Rows are one point carried round by a steady rotation, each followed by how many steps it has turned.
The counts run from 0 to 317.
[  9.5 -43.2  41.1  -3.5  19.3  -1.2  26.0   2.5  33.3  40.3  -0.8  -3.9
   3.2  -3.4  11.7   7.5  19.4 -19.4 -10.6   2.0  23.5  16.5  -5.8  21.7] : 50
[ -7.0  -5.0   1.5 -19.9  53.4  -6.2 -13.5   1.2   0.7  -3.5   0.6 -26.4
  -2.0 -11.5  -5.6  12.5  28.2 -22.6 -13.9  32.9   2.4  22.9  31.4  -2.0] : 89
[-11.9  12.2 -19.9  -0.3   9.5 -20.9  27.0  14.8 -43.8  13.0  18.3 -13.8
  22.5  -4.4  -0.8  18.1 -18.4 -35.5  32.8  11.5  10.5 -12.6 -21.9  -8.0] : 76
[  5.6  -7.8 -12.4  -0.4 -14.0 -19.9   1.3 -57.8  25.1  -3.1  -4.0 -14.1
  32.7  13.7   7.4  26.9  37.5  15.5 -11.1  26.5  -1.6 -19.8  -9.9  19.8] : 222
[ -2.8 -32.3  -6.5 -17.9  18.3  17.4 -25.6 -13.9  27.3  -4.1   6.7 -14.0
   1.8  10.5   5.4  43.2   6.2  13.9 -18.5   6.8  24.8   4.8  35.6   4.2] : 96
[ -8.0 -11.4  35.2  10.6   2.7  36.2  57.5   2.0  15.6  -4.3 -12.2  -2.8
  22.6   8.6  12.5  47.5 -14.1 -13.8  -3.9  -3.7   4.4  -1.6  -6.7  11.0] : 220
[-15.9 -12.9  16.3 -16.6  21.4 -28.8 -15.2  -0.1  28.3   2.1  -1.7 -22.7
  -8.1 -19.4  -9.3 -25.4  57.4 -18.1  10.5  26.9   8.2 -21.0  -2.2  17.4] : 42
[  6.9   4.4 -20.8  -8.1  -9.8  -8.1  49.3  -1.5  13.4   3.9  18.3   9.5
  33.4 -17.5  -0.7   0.8  19.3   1.1  32.0   3.7  27.8 -14.2 -22.4  29.4] : 231
[ -6.1 -32.4 -19.1  25.7  -1.2 -16.1 -27.8  -4.6   1.7  -5.3  -2.6 -18.8
 -25.1  -2.8 -19.8 -16.2  13.9   2.2   8.4   7.2  47.4 -34.3  -1.8   1.2] : 276
[-14.6   5.7  -1.7   8.6  17.9  15.2  38.0  -3.5  35.4 -27.1   0.0  -8.5
  24.6  -2.9   8.0  21.5  14.2 -18.6   7.8  20.8 -19.7 -18.9  -0.9   8.2] : 306
[-17.3 -11.7 -16.4 -12.2 -10.3  24.6 -13.6 -16.4  45.5 -10.5  21.2 -22.3
  -1.3  22.5   1.6  37.2  -3.8  25.2 -24.8   8.6  27.7   3.0  23.9  -2.4] : 179
[ 15.4  20.4   5.7 -12.5 -10.0  -6.4  41.8   6.7  10.7  21.4  29.6  -5.0
  54.6 -11.2  17.8   3.8  16.5 -16.7  32.5  19.0   9.7 -19.5 -19.8  12.3] : 310
[-13.1 -23.6  -3.8  18.4  13.5  -4.1 -29.4   5.6  16.1   2.0   2.6 -20.9
  -6.5 -10.6 -27.1 -20.7  20.0   4.9  21.4   3.4  34.1 -38.6  25.0  -9.7] : 197
[-18.2  -1.5  -8.5 -36.9  -7.1  -4.5  11.8 -24.1 -26.0  30.3  -2.1  31.4
  -0.9  -6.8  18.6  37.0 -16.7   9.1   1.2   8.5   0.0  13.2  20.7  27.7] : 15
[  2.2   8.6  31.8 -32.4  11.5   4.3  19.5   0.7  25.8  31.5 -19.7  13.4
  21.2  -2.6  18.4  39.0   6.6 -24.4  -4.1  23.0  -5.6   1.8  -6.8  34.1] : 292
[  2.8 -27.8  18.9 -18.0  40.3  34.9   3.8  18.4  14.9   4.7  11.0 -16.7
  -5.8   5.4   0.5  45.4   0.5 -17.7  -4.8  24.8  13.8  35.1  26.5   4.0] : 252
[ -8.4 -23.2  11.7   3.9   5.3 -31.7   3.4   9.1 -33.8  52.4   8.6   1.9
   1.3  -2.0   6.1   1.3 -33.2 -17.5  30.7  26.5  15.6 -11.0  -6.5   3.7] : 123
[-23.0   8.9  16.4 -33.1   3.5 -39.9 -44.0 -33.3  13.8  41.4 -10.3 -12.3
   1.9   0.3   2.1  -6.6  24.4   8.4   4.8  24.5   1.1  22.0   2.1 -17.5] : 287
[ 11.5 -22.4 -19.1  48.0 -22.9   0.3   8.5 -34.9  17.3 -23.4  10.1 -15.6
  27.6  33.3   6.6  43.6   9.3  17.4  13.8   8.5  12.1  -7.2 -13.0 -12.6] : 146
[-14.6 -44.2 -15.7   3.6   4.5  12.7  -7.6 -31.7 -27.8  11.3  -8.2  10.4
 -33.7  19.0  21.3  44.2 -18.8  21.8 -25.1  32.3 -21.0   8.8  22.9  20.0] : 95
[ -3.4 -10.4 -20.4   9.5 -41.8 -23.6  58.6 -23.5 -12.1   0.6  38.9  17.5
  26.9  -6.6  29.2  20.7  -8.7  -6.3  33.5   8.2   8.1 -10.8 -13.5   1.9] : 69
[-14.5  15.9 -19.4 -10.1 -15.5 -37.1  30.6 -29.6 -20.5  32.2  11.6  11.1
  -0.1 -30.6  -0.7 -17.1  -6.5  -5.0  27.4  21.6  16.7 -21.1  -1.3  16.9] : 116
[  7.9 -12.7 -10.1   4.6 -25.7   9.2  63.2  -4.6   9.3   7.0  18.0  17.0
  42.1 -10.9   0.5  15.2  23.2 -12.8  -4.6   8.7   5.7  -7.8  -6.1  32.9] : 65
[ -8.1   1.2 -18.1 -33.0   3.3  11.6   5.8  -2.7 -27.4  16.7   0.7  13.9
  26.8 -14.6  25.9  58.4 -13.5   2.4   4.6  23.1   4.0  21.0   0.0  36.1] : 177
[-12.6   2.5   0.8 -48.6  35.8  -0.4  -8.8   7.0  29.9   3.5  13.8 -19.3
  -4.1 -13.1   2.2  33.8  18.0  -7.5 -13.3  30.1   4.4  20.5  36.2  13.2] : 10
[  7.8 -19.3   9.0  18.7  -0.6  10.1  -3.3 -20.7  62.3 -31.6  -1.0 -18.2
  26.8   3.5   0.3   7.2  55.5  17.2  -0.3   8.7   5.8   9.7  -0.5   5.8] : 143
[-12.4  -5.1 -28.3  27.5 -11.3  -6.3  55.5 -11.2 -22.9  -1.0   2.6   7.9
  11.5  -4.3  11.1  20.7  -0.1 -10.3   8.5  34.4 -25.5 -28.5 -16.0  19.9] : 228
[-28.2  -4.7 -29.4  13.6 -21.0   5.4  -9.9 -33.9 -25.8  12.2 -17.3  -7.1
   7.9  11.3  12.4   7.2 -19.5   4.4  23.0  26.1   4.4 -45.8 -17.3  10.2] : 30
[-16.7 -22.0  24.5   4.0  27.7  45.9  -3.9   4.2  26.8 -10.1   4.6 -20.0
  -7.8  14.2   3.6  31.0 -10.2   4.4  -5.7  24.4  27.1  13.5  31.8  15.5] : 17
[ -2.7  -4.5  -9.2  -1.1  -7.1 -41.7   6.0 -11.5 -23.7  42.0   1.6  14.1
  -1.7 -36.2 -22.6 -24.5  11.7  -6.8  24.4  14.6  24.0 -28.0  -6.5  38.1] : 199
[-11.6   9.6 -33.9  21.1  -8.4 -37.1  29.7  -6.8 -21.7   5.8  16.1   0.7
  19.1  -4.5  18.0  14.8 -14.2 -26.2  21.5  27.4  -5.8 -23.2 -17.7  10.9] : 311
[-30.6 -21.7   9.1  -0.3  16.7 -31.2 -15.2  -9.0 -13.8  20.8 -28.0  23.2
 -28.6   2.9   4.6   5.5   0.5   5.1 -10.5  38.3 -28.7  -7.5  -5.5   6.2] : 48
[ -8.9  32.1   9.2 -11.7   5.4  30.8  26.4  -6.9  28.9  -8.7  -0.2 -15.1
  46.3   7.2   9.6  33.4  14.1 -16.6  13.5  36.6   3.0 -17.6 -15.6  24.2] : 223
[-18.7 -16.4 -42.9  22.5 -13.7 -64.4   1.1 -23.5  14.9  -4.3  13.0  -0.8
  -0.3 -20.8  -5.4 -21.5  44.0   1.1   2.6  31.6  -4.5 -17.9  -1.5   2.2] : 236
[  1.4  11.7  56.3 -38.0  13.4   3.8  14.6   4.4  13.2  50.0   5.6 -13.0
   5.2  -6.6   3.0  16.6   7.3 -16.9   2.2  24.9  -0.6   6.9 -12.5  16.6] : 209
[-20.4  31.0  -8.5   4.1  -0.8  31.2  25.4   1.9  -1.9  12.0  -4.8 -14.7
  33.3  -0.1  -4.1  14.8 -27.9 -12.3  23.6  11.6  18.8 -23.9  -1.3  28.3] : 108
[ -1.9 -14.6   7.7 -18.1  14.6 -29.3  30.7  16.6   1.9  23.1  26.6   6.5
 -13.6 -18.9  11.2  11.6  -5.1 -19.6   3.7  10.6  20.2  16.3  21.1  27.8] : 166
[-13.4   3.5  -9.8 -37.6  22.0 -24.0  24.5  23.1  -6.4   9.6  28.9 -23.6
  34.3 -29.5   4.9  17.7   0.2 -27.7  26.8  15.1  22.4  12.7  -4.6   0.1] : 162
[ -5.5 -35.6  42.6   3.7   4.8  -5.0 -29.4 -27.0  29.0  26.6 -13.0 -25.3
  -9.6  18.0  20.5  29.2   1.5  11.2   4.2  16.1 -12.2   0.5  11.8 -24.2] : 132
[-32.5  -2.1  36.1 -25.5  35.8 -16.6  19.9  17.8   5.1  36.5 -16.6 -11.4
 -11.8 -16.6  -9.0  -5.6   0.3 -22.9  13.9  29.8  -8.3  -1.2   4.3  12.6] : 126
[  9.9 -38.2  30.0   1.2  -3.1   3.1 -33.1 -46.4  27.2  18.1 -26.9 -12.2
  -2.7  47.6  21.8  37.3   5.8  22.7   4.1  10.6  -6.6   2.9   1.5  -6.8] : 294
[-10.7 -33.3 -11.4  53.8  -0.1  -0.6  13.7 -11.3  -7.0 -25.8 -14.3 -39.9
   4.2  27.9   8.5  -4.3  24.1  -1.2   1.9  14.2  12.6 -36.2  -6.1  -1.9] : 229
[  0.4   8.6  37.3 -22.9  -8.6  -8.9  48.7 -14.1  22.4  35.8   8.3  17.3
  30.6 -20.8  13.9  35.7 -10.2  -2.7   9.1   9.2  -2.3  -0.8  -1.0  21.9] : 296
[ -4.3 -25.2 -43.8  48.9  12.2  -3.4  16.9  -6.5   9.7 -50.6  -3.6 -40.0
  14.7  10.7  -1.4  10.3  16.1  -8.2   9.5  27.5  -6.4 -30.9  -1.4 -16.1] : 150
[  7.3 -48.2  27.1  10.2  10.8 -33.0 -30.1 -28.1  22.6  27.7  -6.6 -14.7
 -32.2  22.2  -5.0   6.7  25.5  -0.6 -19.3  16.2   6.3  -9.3  -1.8 -12.4] : 128
